[[ 63   0  44  16  -7]
 [ -8   2 -17 -11  11]]
->
[[ -7  16  44   0  63]
 [ 11 -11 -17   2  -8]]

[[-12   6 -20  24]
 [ -8   3 -17  33]
 [ -9 -36   1 -32]
 [ 52  57   2  -4]
 [-15  19 -15  -2]
 [ -8 -56  15 -40]
 [-10  -4  -1  15]
 [ -8  -7  -5 -19]
 [ -9 -11  -2  22]
 [-13 -17 -19 -23]
 [ -7  -4   3   0]]
->
[[ 24 -20   6 -12]
 [ 33 -17   3  -8]
 [-32   1 -36  -9]
 [ -4   2  57  52]
 [ -2 -15  19 -15]
 [-40  15 -56  -8]
 [ 15  -1  -4 -10]
 [-19  -5  -7  -8]
 [ 22  -2 -11  -9]
 [-23 -19 -17 -13]
 [  0   3  -4  -7]]

[[-20  36 -66  11  33  -6]
 [-23  -4 -40   1  15 -43]]
->
[[ -6  33  11 -66  36 -20]
 [-43  15   1 -40  -4 -23]]

[[-32 -23 -12   7 -17  -9 -48 -69]
 [  4 -30  50   4  15   9   5 -37]
 [  3  -3 -55 -24   8   7   7  43]
 [ 20   5 -25 -20  21   1  29  56]
 [-33  27 -13  21 -25 -30 -38 -19]
 [ 18 -41 -30 -29  40  33   6  15]]
->
[[-69 -48  -9 -17   7 -12 -23 -32]
 [-37   5   9  15   4  50 -30   4]
 [ 43   7   7   8 -24 -55  -3   3]
 [ 56  29   1  21 -20 -25   5  20]
 [-19 -38 -30 -25  21 -13  27 -33]
 [ 15   6  33  40 -29 -30 -41  18]]

[[-16  -4  23  15   8 -10  10  30]
 [  3  -6   7 -14  -7  -1  16 -25]
 [ 23  -5 -15  -7  -4   5  -8 -18]
 [ 31   5 -14   2 -62  23  28 -28]
 [ 37  17   2  -9 -31  38   9  -1]
 [-38   8  25  30  42 -30  21  37]
 [ 47 -14 -16 -31 -55  34  18 -39]
 [ -3  14  15  27  14   8   6   3]
 [-35  -1  17   6  14 -29  -1  -8]
 [ 45   4 -15 -31 -63   7  23 -39]
 [ -7 -14  -3 -23 -14  -7  -8  -4]]
->
[[ 30  10 -10   8  15  23  -4 -16]
 [-25  16  -1  -7 -14   7  -6   3]
 [-18  -8   5  -4  -7 -15  -5  23]
 [-28  28  23 -62   2 -14   5  31]
 [ -1   9  38 -31  -9   2  17  37]
 [ 37  21 -30  42  30  25   8 -38]
 [-39  18  34 -55 -31 -16 -14  47]
 [  3   6   8  14  27  15  14  -3]
 [ -8  -1 -29  14   6  17  -1 -35]
 [-39  23   7 -63 -31 -15   4  45]
 [ -4  -8  -7 -14 -23  -3 -14  -7]]

[[ 62 -31]
 [ 47  16]]
->
[[-31  62]
 [ 16  47]]

[[ 37  -4  19 -21  39  43 -24  -5  48]
 [ 10  25  23   4  30  34   5   5  14]
 [-22 -15 -55  17 -39 -33   5   9 -28]
 [ 29   0   2  -1 -20  51   6  -3  18]]
->
[[ 48  -5 -24  43  39 -21  19  -4  37]
 [ 14   5   5  34  30   4  23  25  10]
 [-28   9   5 -33 -39  17 -55 -15 -22]
 [ 18  -3   6  51 -20  -1   2   0  29]]
---
[[-29 -25 -48 -25 -51]
 [-39 -42 -46 -24 -65]
 [-45 -64 -13 -17 -57]
 [-33 -33 -48 -24 -58]
 [-26 -20 -45 -26 -44]]
->
[[-25 -48]
 [-42 -46]]

[[ 35  17   5]
 [-30 -62  15]]
->
[[ 17   5]
 [-62  15]]

[[ 23  54 -60  10 -13]
 [-26  -8   9  -2  -5]
 [ 23  25 -22 -20 -41]
 [  0 -16   6  15   3]]
->
[[ 54 -60]
 [ -8   9]]

[[  3  25 -10]
 [-34  32 -67]
 [  3  17  -1]]
->
[[ 25 -10]
 [ 32 -67]]

[[-29 -16 -50]
 [  7 -36 -64]
 [ 20  54  33]
 [ 52 -26  29]
 [-23 -59  43]]
->
[[-16 -50]
 [-36 -64]]

[[-18  -4 -32]
 [ 32 -61 -23]
 [-20   0 -41]]
->
[[ -4 -32]
 [-61 -23]]
